35  32  13  -4  4
-17  18  26  22  29
-17  -10  -5  33  25
->
-17  18  26
-17  -10  -5

1  9  0  12  45
3  -7  0  -2  4
14  -13  0  22  41
->
3  -7  0
14  -13  0

6  -7  -4  6  -40
10  3  -10  4  -12
17  3  -8  11  -45
->
10  3  -10
17  3  -8

10  2  -37  -19
10  3  3  6
7  -1  6  11
11  3  22  34
11  -3  -25  -31
->
10  3  3
7  -1  6

-2  -28  14  -2
-26  7  -17  -9
-46  -11  -30  -2
->
-26  7  -17
-46  -11  -30

10  11  -11  -5
21  26  -11  -40
-14  -17  11  8
-13  -16  14  17
10  15  10  -31
->
21  26  -11
-14  -17  11
---
22  3
-37  47
36  1
-2  0
-30  39
->
3  -37

29  2  17  34
15  8  13  15
-30  2  -4  -44
16  0  27  10
->
34  13  2  16

35  18  -37
-10  -34  -34
22  45  22
41  16  -17
15  25  -16
->
-37  -34  22

5  16  -34  27  16
-45  7  -13  11  36
-14  -14  29  -15  -8
->
16  11  29

7  1
0  41
0  5
10  3
->
1  0

-2  26  -43  6
3  -46  -19  -11
15  -41  -15  -21
-5  -8  7  49
-30  -16  37  -10
->
6  -19  -41  -5
---
28  -10  -6  -46
-15  -12  7  -23
-27  -16  -4  0
->
-12  7
-16  -4

3  3  -3
-2  -5  -21
11  -1  -36
->
-5  -21
-1  -36

-32  8  -9  -12  33
-23  15  -42  30  -27
29  -43  -36  -24  -1
19  -24  4  -40  -1
->
15  -42
-43  -36

-30  42  14
23  -28  1
11  -41  -5
10  3  -3
->
-28  1
-41  -5

19  -18  11
36  -22  -2
35  -22  -2
-25  2  37
->
-22  -2
-22  -2

-19  -44  9  -7
3  14  1  -4
-6  -46  -4  14
-12  7  13  -36
->
14  1
-46  -4

-17  -13  10  5  -4
11  6  0  -8  5
37  25  3  6  3
-9  -12  19  20  -15
15  18  18  10  -7
->
6  0
25  3
---
18  -8  15  -16  -31  -33  38  27  -2
-10  -6  -16  -19  12  27  -10  31  -7
-12  -30  -11  24  11  36  11  -8  -31
-18  -1  -21  -21  -1  4  -39  -3  -11
->
-18  -1  -21  -21  -1  4  -39  -3  -11
18  -8  15  -16  -31  -33  38  27  -2
-10  -6  -16  -19  12  27  -10  31  -7
-12  -30  -11  24  11  36  11  -8  -31

-32  6  -8  24
10  -17  26  -23
-17  38  5  -23
0  36  23  0
-16  4  23  13
->
-16  4  23  13
-32  6  -8  24
10  -17  26  -23
-17  38  5  -23
0  36  23  0

8  9  -6  -39  -4
8  -16  -5  8  30
3  5  3  2  6
-11  5  -5  -23  -10
27  -11  -25  -42  25
-14  4  -7  13  -3
-1  -2  -2  1  -7
12  -11  0  18  24
8  -29  7  9  -19
->
8  -29  7  9  -19
8  9  -6  -39  -4
8  -16  -5  8  30
3  5  3  2  6
-11  5  -5  -23  -10
27  -11  -25  -42  25
-14  4  -7  13  -3
-1  -2  -2  1  -7
12  -11  0  18  24

2  5  35  -3  5  32  2
-5  -11  9  11  22  29  -16
-6  -4  20  -25  27  -22  2
-2  -6  16  -12  26  -3  -5
11  -4  19  -26  28  -22  1
-3  5  36  -1  3  37  1
->
-3  5  36  -1  3  37  1
2  5  35  -3  5  32  2
-5  -11  9  11  22  29  -16
-6  -4  20  -25  27  -22  2
-2  -6  16  -12  26  -3  -5
11  -4  19  -26  28  -22  1

-25  5
-49  -5
-12  15
-50  -5
->
-50  -5
-25  5
-49  -5
-12  15

-9  10  -10  21  12  -21
10  -10  4  -20  -9  18
8  -7  0  -32  -11  10
-6  -3  20  18  5  10
-15  12  2  40  17  -17
14  -14  5  -35  -17  23
-6  -9  35  13  4  23
11  -14  11  -33  -15  25
11  2  -27  -30  -12  -10
-13  -2  32  31  14  11
11  -13  11  -27  -12  23
->
11  -13  11  -27  -12  23
-9  10  -10  21  12  -21
10  -10  4  -20  -9  18
8  -7  0  -32  -11  10
-6  -3  20  18  5  10
-15  12  2  40  17  -17
14  -14  5  -35  -17  23
-6  -9  35  13  4  23
11  -14  11  -33  -15  25
11  2  -27  -30  -12  -10
-13  -2  32  31  14  11

-14  -34  44  -21  -12  -20
-1  -29  -1  -42  3  -15
-14  2  9  -14  -8  -3
->
-14  2  9  -14  -8  -3
-14  -34  44  -21  -12  -20
-1  -29  -1  -42  3  -15

-3  2  -2  -3  4  -3
9  -44  30  12  -11  8
7  -34  22  10  -10  7
13  -24  21  7  -9  -3
-10  -1  5  1  0  2
5  -31  15  8  -7  4
10  -29  13  7  -11  2
2  -5  0  0  -3  0
-22  -4  13  3  6  -2
-14  8  2  -1  -1  1
->
-14  8  2  -1  -1  1
-3  2  -2  -3  4  -3
9  -44  30  12  -11  8
7  -34  22  10  -10  7
13  -24  21  7  -9  -3
-10  -1  5  1  0  2
5  -31  15  8  -7  4
10  -29  13  7  -11  2
2  -5  0  0  -3  0
-22  -4  13  3  6  -2
---
15  6  4
10  -6  -12
-23  25  -40
-3  1  2
->
4  -6  -23

-4  -7  49  -11
-7  2  0  17
8  -13  -41  7
->
-11  0  -13

5  1  10  -22
6  1  1  -42
->
-22  1

-28  -41
-38  50
->
-41  -38

29  13  12  -13
38  23  -49  -21
-19  -1  5  -12
->
-13  -49  -1

7  6  49
12  -1  -18
-28  -15  -27
->
49  -1  -28

6  9  26  4  -1
5  9  -33  -48  3
12  17  -9  -20  14
->
-1  -48  -9
